In the rows, zero is written as 128.
The rows of M fall into 3 groups, which share some directions, and each row is roughly a mix of its group's hidden directions, except some rows that fit no group.
M:
[[128 122 102 135 112 120  80 142  82 112 135]
 [155 170 134 143 138 127  88 139 134  99 150]
 [124 160 132 104 140 141 164 163  94 135 112]
 [166 119  95 111 146 164 142 135 127 148 156]
 [131 179 125 145 146 145 100 119 103 102 145]
 [ 71 153 151 123 127 115 111 112 154 128 137]
 [117 118 142 160  77 131 109 139 120  91 123]
 [171 104 108 151  81 118 116 125 128 124 139]
 [163 102 124 120 120 102  74 125 145 126 139]
 [ 74 134 142 127 160 129 132 106 149 115 104]
 [149  88 129 124 111  95  95 125 144  94 121]
 [187 120 121 146 149 122 152 128 107 111 114]
 [ 98 140 110 129 118 114 143  72 141 126 156]
 [ 89 127 156 109 140 137 112 103 150 136 169]
 [149 119 117 114 163 127 113 162 100 166 110]
 [ 81 132 146  93 103 129 132 149 155 145 120]
 [159 126 119 159 135 101  90 163 120 144 142]
 [146 117 133 107 159 140 143 115 187 123 128]
 [145 117  81 125 124 176 134 157 122 141 133]
 [128 158 127 123 148 133  71 132  95 116 141]
 [122 142 161 148 150  92 138  90 131  97 129]
 [173 102 111 108 132 145  94 153 135 112 141]
 [134 111 130 137  98 122 185 127 160 142 117]
 [134  95 123 164 114 122  86  98 142 129 148]
 [106 118 145 172  85 133 121 125 123  95 124]
 [138 164 103 125 132 107 133 157 170 132  98]
 [151 113  86 128 113 149 104 162 110 154 125]
 [140 104 135 141 129 154 178 129 119  88 113]
 [139 135 136 126 144 152 150  90 173 125 159]
 [122 142 170 118 136 103 136  75 136 124 144]
 [135 119  91 177 126 138 169 113 124 127 120]
 [166  89 114 118 105 159 147 141 103 134 121]
 [170 140  90 116 138 143 121 112 121 161 155]
 [119 153  92  97 111 139 172 123 147 144 135]
 [173 131 104 125 138 164 121 105 114 152 152]
 [117 118 142 162  79 126 107 139 112  96 123]
 [124 148 147  92 161 142  91 148 106 126 144]
 [ 93 162 130 115 129 143 181 118 142 120 125]
 [154  95  97 118 118 166 127 161 113 144 132]
 [111 111 126 156 155 148 161  86 149 133 137]
 [131 140 111 101 146 116 158  80 130 129 162]
 [116  82 173 132 103 117 141 118 145 141 138]
 [ 85 153 144 145 125 112  84 102 135 128 135]
 [124  89 113 125 110 112 177  98 141 129 114]
 [102 146 136 140  85 128 135  99 153  96 147]
 [131 152 127  95 153 126 102 156 169 112 112]
 [148 136 105  87 168 112 129 122 120 164 137]
 [101 124 124 104 103 123 144 179 144 137  99]
 [150 100 117 111 122  98 101  98 161 108 146]
 [ 89 116 151 157 125 121 138 137 129  81 105]
 [101 140 117 120 162 147 178 110 144 144 123]
 [140  99 133 163  87  91 109 115 140 129 133]
 [161 130  94 118 125  89 103 131 115 161 141]
 [105 110 103 131 127 137 148 186 138 111 112]
 [123 136 166 130 133  91  90  92 126 138 140]
 [176 117  86 132 110 140  98 138 118 113 133]
 [123 145 143 109 146 142  74 120 133  90 137]
 [ 64 126 151 133 113 113 104 127 141 116 129]
 [ 95 136 104 145 124 120 139  77 114 142 156]
 [136 136 167 121 144 102 172 101 138 105 122]
 [122  94 150 149 109 128 157 117  94 159 148]
 [164 122 120 151 126  81  99 141 114 136 150]
 [ 93 120  87 102 142  94 138 107 134 142 113]
 [ 97 138 108 131 128 117 148  72 139 133 154]
 [144 110 126 109 150 130 103 146 183 141 108]
 [130 148 169 105 136 146  90 130 138  99 152]
 [100 147 119 122 153 150 172 102 154 143 134]
 [105 153 122 126 100 114 145  82 128 111 161]
 [173 118  96 114 147 108 127 121 118 150 163]
 [122 132 162 159 126  91 129 157 151 160 131]
 [125 104 124 126  97 158 146 101 165  99 113]
 [134 120  69 156 145 116 149 120 114 133 109]
 [119 134 115  92 151 147  79 133 137 101 112]
 [131  91 118 135 122 150 136 170 150 160 106]
 [148 146 102 152 113 160 161 119 113 109  98]
 [121 139 169 127 132  77 121  91 130 122 130]
 [120 128 118 113  96  99 115 159  85 108 108]
 [152 149 162 136 106 165 117 167 137 116 131]
 [131 160 155 130 127 122 105  70 126 142 138]
 [109 180 110 140 134 107 109 151 146 137 102]
 [119 138 128 135 119 124 120 171  75 142 103]
 [ 97 131 146 161  99 113 132  87 100 135 132]
 [121 112 133 114 130 121 143 166 170 145 169]
 [145 153  81 137 145 146 103 131 140  94 113]
 [106 168 126 107 141 146 177 140 112 138 120]
 [184 116 111 140 137 118 157 142 107 115 107]
 [155 108 140 134 101 106  87 155 104 108 119]
 [115 138 139 109 148 149  80 108 121  88 137]
 [133  74 136 114  98 126 165 123 143 145 124]
 [ 85 162 138 114 123 121 113  94 151 143 150]
 [ 93 137 156 123 143 123 164 102 152  99 142]
 [107 145 188 109 121 146 111 142 145 130 138]
 [120 164 135 113 137 151 166 161  98 137 116]
 [155 118 145 125 135 132 121 181  96 125  99]
 [118 146 126 137 150 122  63 142 106 127 129]
 [ 99 152 133 142  91 126 147  92 129 102 153]
 [119 145 115 163 138  99 111 163 122 166 111]
 [178 151 100 116 117 111  99 148 139 112 133]
 [147 114 132 104 154 138 139 119 189 119 126]
 [160 150  99  99 130 145 132 116 133 170 149]
 [ 92 158 139 139 121 111 132 135 170 138  93]
 [104  90 149 160  95 118 124 104 152 127 118]
 [132 113 160 174 120 163 114 137 158 121 121]
 [ 99 153 126 118 150 149 179 112 152 136 126]
 [138 168 108  89 150 146 100 151 113 121 124]
 [134 152  92 100 124 155 166 116 143 147 146]
 [ 77 120 158 148 112 121 126 135 132  94 105]
 [187 116 137 107 161 132 115 145 120 140 137]
 [189 114 108 139 139 114 141 143 104 125 114]
 [105  86 157 146 126 150 160 108 112 140 142]
 [145 150 100 149 134 158 166  96 122 106 129]
 [104 155 171 100 141 122  92 150 126 140 132]
 [127 142 101 104 150 149  87 130 145  94 108]
 [131 129 113 105 151 145  67 140 122 108 124]
 [121 141  95 102 127  97 116  89 125 147 158]
 [102 130 141  79 140 108 107 140 103 157 120]
 [174 116 112 151 127 108 107 151  98 131 102]]

One row of each group comes first, with its name. Which group is each row after those in?
[ 81 104 161 143 121 104 118 137 131  96 120] : <42>
[ 76 115 116 158 105 117 133 132 109 120  98] : <92>
[152  83 114 126  95 143 138  99 141 101 132] : <66>

[127 134 137 166 153 145  82  99 117 118 147] : <42>
[ 97 150 121 126 161 144 171 110 142 155 124] : <92>
[159 134 153 139 132 160 145 157  84 119 134] : <92>
[114  99 112  95 132 124 124 178 144 149 147] : <42>
[144 186 152 146 122 134 110 134 124 112 155] : <66>
[183  94 107 134 138 142 133 148 103 129 129] : <42>
[150 139 129 103 102 115  98 174 101 120 119] : <92>
[151 139 105 150 148 150 161  91 120 104 144] : <42>
[101 152 124 138  80 116 110 100 144 117 153] : <92>
[157 118 138 109 102 161 124 104 128  89 155] : <66>
[138  99 139 153  99 110 105 107  91 133 155] : <66>
